In the rows, 128 means zero.
Each path below is one point turned by a fixed rotation once a step. After each direction that follows a path, write how fast that rotation turns it, in deg/step (0 if it stays still).
Each turn is a multiple of 5 degrees from 10 to 175, or 0.
Each row of a path follows its step; steps can be skipped.
Rotation 1:
step 1: [122 126 119 123 133 132 126 133 122 117 123 127 131 119 134 130 137 133
 126 125 131 119 124 126 117 126 124 129 131 114 120 118 126 124 127 130
 136 126 126 130 132 130 131 128 136 126 124 126 136 127 126 130 131 128
 132 121 131 129 124 127 131 138]
step 3: [135 117 130 127 136 124 124 122 126 130 135 134 135 137 124 122 131 126
 142 137 128 125 118 127 130 127 137 127 133 137 123 133 123 130 133 127
 130 127 119 123 118 130 123 128 129 125 126 125 134 124 126 122 131 127
 136 122 126 130 135 130 129 122]
step 4: [125 126 122 117 123 133 132 122 125 131 118 136 132 127 119 123 134 134
 130 120 124 121 124 126 136 134 126 130 132 127 124 123 124 123 131 130
 123 119 128 130 129 131 124 130 132 125 129 132 132 125 137 132 129 129
 123 124 136 131 132 127 124 147]
step 7: [117 134 125 131 122 134 130 123 135 134 129 127 132 132 118 131 128 133
 130 131 128 125 122 128 132 123 132 128 121 128 133 132 135 125 128 122
 130 124 133 136 137 134 134 138 131 121 133 128 127 125 135 125 117 139
 125 131 135 120 130 126 122 136]
step 8: [129 139 135 127 130 118 133 133 126 129 129 127 134 139 135 124 124 126
 133 128 123 134 129 137 126 129 133 139 120 130 116 127 135 133 123 122
 127 135 122 120 130 131 136 134 123 131 127 123 127 136 126 130 130 125
 125 129 131 125 124 118 129 134]
step 9: [127 128 131 123 130 129 126 123 135 123 130 114 134 126 132 133 128 129
 119 117 126 124 124 126 125 129 125 128 139 123 119 128 124 129 127 134
 130 121 126 128 138 131 123 129 131 125 129 128 129 133 129 125 133 119
 135 121 115 122 118 117 127 126]
step 11: [133 123 123 129 133 129 132 126 119 132 134 126 136 135 124 126 112 124
 131 131 131 121 132 133 131 126 127 135 125 139 125 135 120 129 129 121
 122 142 126 120 124 127 129 125 120 125 129 125 131 130 124 130 137 123
 131 125 136 124 124 129 130 125]
step 13: [133 136 133 122 128 131 137 131 120 127 120 131 126 123 121 125 133 127
 121 134 122 134 126 123 120 137 121 120 129 127 130 120 127 123 125 129
 127 136 129 126 129 132 139 126 132 134 127 138 114 128 122 138 128 134
 126 125 130 124 133 128 130 127]
[128 128 127 129 127 127 127 129 128 129 130 128 129 127 128 127 127 125
 128 126 128 131 132 128 128 129 130 132 126 128 127 128 129 127 128 127
 129 132 129 128 127 126 126 129 128 127 129 130 129 127 126 128 128 127
 127 127 128 128 128 127 127 129] : 120
[128 125 127 128 127 126 127 129 129 128 129 126 128 127 127 127 128 127
 128 130 130 127 128 126 129 128 127 126 129 129 128 130 130 126 128 128
 128 129 129 130 126 131 129 128 126 126 128 126 124 128 127 126 128 128
 128 127 126 127 132 127 127 127] : 95
Rotation 2:
step 1: [128 126 131 129 118 125 131 128 130 130 133 128 128 123 129 119 120 135
 127 121 129 126 123 129 124 134 132 126 118 131 127 125 123 123 125 136
 141 125 140 120 125 123 132 122 130 131 132 121 130 121 139 125 123 125
 128 129 122 127 126 131 134 131]
step 2: [126 132 123 126 122 133 114 133 132 132 136 121 129 134 131 126 124 127
 125 118 131 125 125 126 132 124 130 119 125 130 128 119 119 125 131 126
 131 125 127 123 117 123 125 128 133 134 131 125 125 130 133 134 135 129
 140 124 125 125 122 123 124 122]
step 6: [116 128 128 129 134 137 122 120 127 125 123 129 126 120 128 126 124 120
 130 130 132 120 124 136 116 121 138 130 130 131 135 129 123 132 120 130
 136 127 125 131 135 129 129 131 131 122 124 131 127 121 134 127 123 125
 130 127 126 129 136 126 125 119]
step 7: [135 134 131 133 130 125 122 121 133 133 130 131 125 118 132 130 128 126
 127 126 131 128 124 128 116 122 125 130 125 126 136 133 123 114 129 128
 127 127 120 125 126 122 141 129 132 127 119 123 126 118 123 128 128 135
 131 135 125 131 129 125 131 126]
step 9: [130 132 123 131 122 135 128 130 129 124 132 133 130 125 130 130 131 129
 126 129 131 126 127 124 129 123 128 123 132 124 117 128 125 141 121 126
 132 124 132 124 128 134 134 124 124 133 124 130 129 126 130 117 139 129
 122 123 132 122 140 124 141 133]
step 10: [126 127 130 125 129 122 130 136 123 129 127 117 131 120 137 132 134 120
 126 124 129 124 130 125 130 130 130 129 129 137 126 131 123 131 128 131
 137 128 131 128 123 123 130 127 118 131 122 131 134 128 128 115 143 137
 131 127 135 133 128 132 124 133]
step 11: [125 128 138 119 138 128 128 133 128 123 135 120 134 122 128 119 126 124
 130 117 129 136 125 129 130 129 129 130 133 128 122 126 128 125 127 133
 133 121 128 131 135 123 124 126 132 126 126 130 138 128 134 122 126 131
 129 134 119 119 126 135 120 134]
step 13: [134 128 128 138 127 126 126 123 128 127 130 131 124 133 128 131 131 123
 127 118 128 126 126 127 126 137 122 132 138 133 128 122 124 122 125 131
 128 133 129 133 109 127 128 136 125 134 126 125 125 129 135 133 130 120
 137 126 120 126 134 119 125 128]
[129 128 130 127 128 130 126 128 130 127 126 127 129 128 127 126 125 127
 127 129 127 128 127 125 129 127 130 129 126 125 129 128 130 130 127 129
 126 127 130 129 127 129 130 129 128 128 127 126 127 127 129 127 127 130
 130 129 129 125 129 127 128 129] : 145
Rotation 3:
step 1: [132 126 117 136 133 132 128 113 123 135 121 130 126 132 121 118 135 125
 123 128 124 123 129 127 133 125 132 131 128 133 129 138 127 124 131 123
 120 116 133 127 135 129 117 123 130 125 130 135 123 126 135 127 146 131
 125 120 133 132 128 121 139 133]
step 2: [128 120 125 128 134 131 129 126 140 127 121 130 133 130 126 122 125 129
 131 130 123 137 120 122 124 131 133 125 123 123 126 120 139 120 120 131
 122 127 131 121 135 126 113 134 132 137 124 125 127 131 129 131 133 132
 125 142 146 126 135 127 128 140]
step 3: [136 127 111 124 120 137 127 129 140 144 124 126 123 126 123 128 132 125
 130 124 125 135 121 126 127 125 134 118 124 126 137 127 137 140 140 122
 125 133 132 127 120 126 124 132 127 130 130 128 125 129 136 128 122 124
 124 123 135 128 124 136 138 130]
step 4: [131 116 132 120 130 140 139 128 138 128 133 134 126 133 132 128 125 129
 122 129 122 117 128 132 134 127 130 127 126 121 132 130 134 119 137 124
 132 130 137 130 129 140 118 121 137 124 129 130 120 125 135 127 125 130
 138 129 130 141 120 129 132 138]
step 8: [121 117 121 121 123 127 133 108 123 133 132 125 132 129 129 130 126 133
 132 129 122 134 134 115 126 134 124 126 132 116 131 131 136 131 126 125
 126 126 135 123 128 133 128 119 133 133 140 125 143 126 125 132 131 127
 127 127 129 130 135 123 117 133]
step 9: [125 125 119 131 142 132 129 139 125 138 120 124 125 133 117 131 123 136
 117 134 129 135 137 132 127 133 127 124 137 123 132 121 120 131 133 118
 115 123 136 123 131 119 127 126 129 125 130 130 135 121 132 126 124 125
 125 122 137 135 135 127 121 132]
step 10: [117 113 129 128 129 136 128 121 118 137 125 127 124 126 110 124 133 125
 124 121 126 139 123 127 133 125 127 125 131 128 126 128 129 127 123 132
 130 120 136 122 133 128 133 125 132 126 129 128 119 135 137 125 134 134
 141 127 131 135 132 133 139 134]
step 12: [123 122 127 132 135 133 124 125 145 134 138 122 126 126 115 119 126 131
 137 131 128 128 123 131 130 129 128 118 125 129 128 130 130 145 129 128
 126 132 126 133 128 126 112 127 127 126 135 137 136 118 135 123 132 122
 136 126 130 132 129 132 133 134]
[126 129 126 129 131 126 129 129 128 127 129 130 127 129 126 126 126 127
 128 127 129 128 128 128 125 128 129 128 131 128 127 128 127 127 126 126
 128 129 129 128 130 125 127 128 126 127 130 127 126 128 128 131 129 129
 126 130 127 130 129 129 129 128] : 95
Rotation 4:
step 0: [135 123 136 130 131 132 129 132 130 132 131 134 126 132 128 127 132 123
 128 133 130 128 117 133 132 124 123 125 137 128 136 114 117 128 125 131
 126 132 135 125 120 132 129 137 124 127 122 126 139 125 127 124 129 122
 122 128 131 135 118 124 127 131]
step 2: [129 129 136 134 119 119 133 128 124 122 126 124 135 130 134 125 130 114
 132 125 128 133 124 135 132 122 133 140 133 127 135 124 130 134 124 130
 130 125 141 124 130 128 126 130 129 132 126 125 132 129 125 116 128 126
 120 129 125 130 125 132 130 136]
step 4: [130 129 129 131 132 135 130 131 137 126 125 114 132 125 127 123 135 121
 128 129 126 140 128 127 127 123 134 130 131 125 128 128 137 129 121 131
 122 123 130 120 135 130 130 126 131 136 122 128 130 122 132 126 129 120
 128 126 132 133 116 121 139 129]
step 5: [131 123 125 123 130 128 130 119 131 130 135 129 131 118 128 125 129 115
 128 129 131 130 126 129 122 130 129 139 136 125 132 120 124 128 128 128
 125 134 133 125 125 135 120 130 131 131 134 132 135 129 128 119 128 126
 127 118 112 128 118 129 125 130]
step 6: [134 135 135 130 136 128 133 126 127 126 123 127 137 125 126 135 126 130
 129 128 134 137 125 135 124 131 134 130 128 116 131 122 127 125 121 123
 120 136 128 128 132 134 129 133 135 125 123 122 136 126 132 123 134 127
 128 127 137 135 123 118 119 124]
step 7: [130 131 131 118 122 124 130 132 131 129 129 118 134 126 132 127 130 127
 123 132 127 129 126 133 127 126 134 131 133 130 133 131 129 137 134 132
 127 130 137 114 127 131 118 137 122 130 134 134 129 121 133 126 133 126
 120 125 131 129 115 120 130 121]
step 8: [134 121 134 124 133 119 128 125 127 124 125 131 135 133 140 128 131 130
 123 127 132 133 123 127 133 126 124 131 136 124 130 126 121 130 116 129
 120 122 133 133 121 130 125 128 133 129 132 134 144 131 136 125 129 124
 131 129 125 132 117 127 127 132]
step 9: [135 129 126 136 129 129 127 130 128 130 126 127 132 127 125 129 132 129
 127 131 126 131 128 131 132 126 139 124 133 129 139 126 129 117 130 121
 120 130 138 122 125 133 132 139 128 129 126 124 135 125 131 123 126 116
 120 126 133 138 120 138 129 120]
[127 130 129 127 129 127 128 129 126 128 127 129 128 128 128 128 128 130
 129 130 130 127 127 128 130 127 126 131 129 126 130 129 128 128 129 130
 127 131 128 128 126 130 128 128 128 125 129 130 125 128 128 127 128 129
 126 128 129 129 129 125 129 130] : 60
Rotation 5:
step 0: [126 127 135 129 137 131 124 136 129 135 126 130 119 120 133 130 136 130
 124 136 126 128 137 128 116 124 130 127 117 124 131 125 129 129 124 134
 134 128 132 127 128 139 126 131 126 133 124 135 121 125 139 131 125 134
 124 126 125 123 129 124 134 126]
step 2: [127 130 125 135 131 133 141 127 125 121 122 129 120 127 126 119 129 123
 124 123 128 132 126 138 126 126 132 124 120 138 135 124 126 126 132 125
 124 131 125 128 116 138 122 128 133 127 134 129 124 137 128 136 131 131
 130 128 126 118 129 130 126 118]
step 4: [127 127 132 127 127 124 132 137 122 135 131 133 125 126 124 123 130 130
 118 124 132 126 121 135 133 131 133 126 137 127 122 128 127 135 124 122
 125 130 128 123 120 133 127 122 137 135 131 118 136 121 129 139 130 118
 129 120 129 134 131 121 131 127]
step 5: [129 127 138 129 123 131 121 131 130 127 117 132 129 125 137 124 127 126
 133 130 126 125 133 130 125 125 135 126 127 130 141 127 137 130 126 124
 140 140 126 130 118 135 132 131 138 126 124 130 130 126 124 134 132 123
 123 123 134 125 131 128 123 130]
step 8: [129 132 136 131 130 127 130 127 132 125 129 134 126 128 135 138 133 122
 125 124 127 128 130 131 132 129 130 120 125 129 131 123 124 124 117 127
 130 137 141 136 123 120 132 132 119 122 132 126 129 131 131 129 131 122
 122 134 130 122 135 128 124 142]
step 10: [123 128 128 129 120 121 128 125 122 125 119 135 130 128 133 139 134 132
 126 128 122 125 132 126 125 130 131 129 133 133 135 121 117 131 125 122
 138 128 125 126 131 116 126 129 135 130 123 126 121 127 126 132 140 129
 127 128 128 123 129 123 123 117]
step 12: [126 125 130 128 121 130 123 123 126 122 134 121 132 134 133 128 136 128
 127 111 129 129 125 123 127 124 125 129 126 121 130 124 131 131 126 115
 130 131 124 132 134 124 127 124 123 132 133 127 133 131 125 134 123 132
 136 127 132 130 134 126 140 115]
step 13: [127 122 121 127 135 119 126 124 124 122 124 133 136 120 130 124 130 127
 129 125 121 132 135 126 131 114 123 129 126 130 133 123 131 119 124 127
 126 128 127 131 129 117 129 133 126 124 135 111 132 127 130 129 128 126
 127 127 134 119 124 127 124 126]
[125 129 127 131 127 130 128 127 130 130 126 129 128 128 128 128 128 128
 130 130 130 130 128 128 130 128 128 128 127 127 127 126 128 128 129 129
 129 132 128 129 126 130 129 127 126 128 128 128 128 129 127 127 128 129
 125 132 128 128 129 130 130 128] : 125
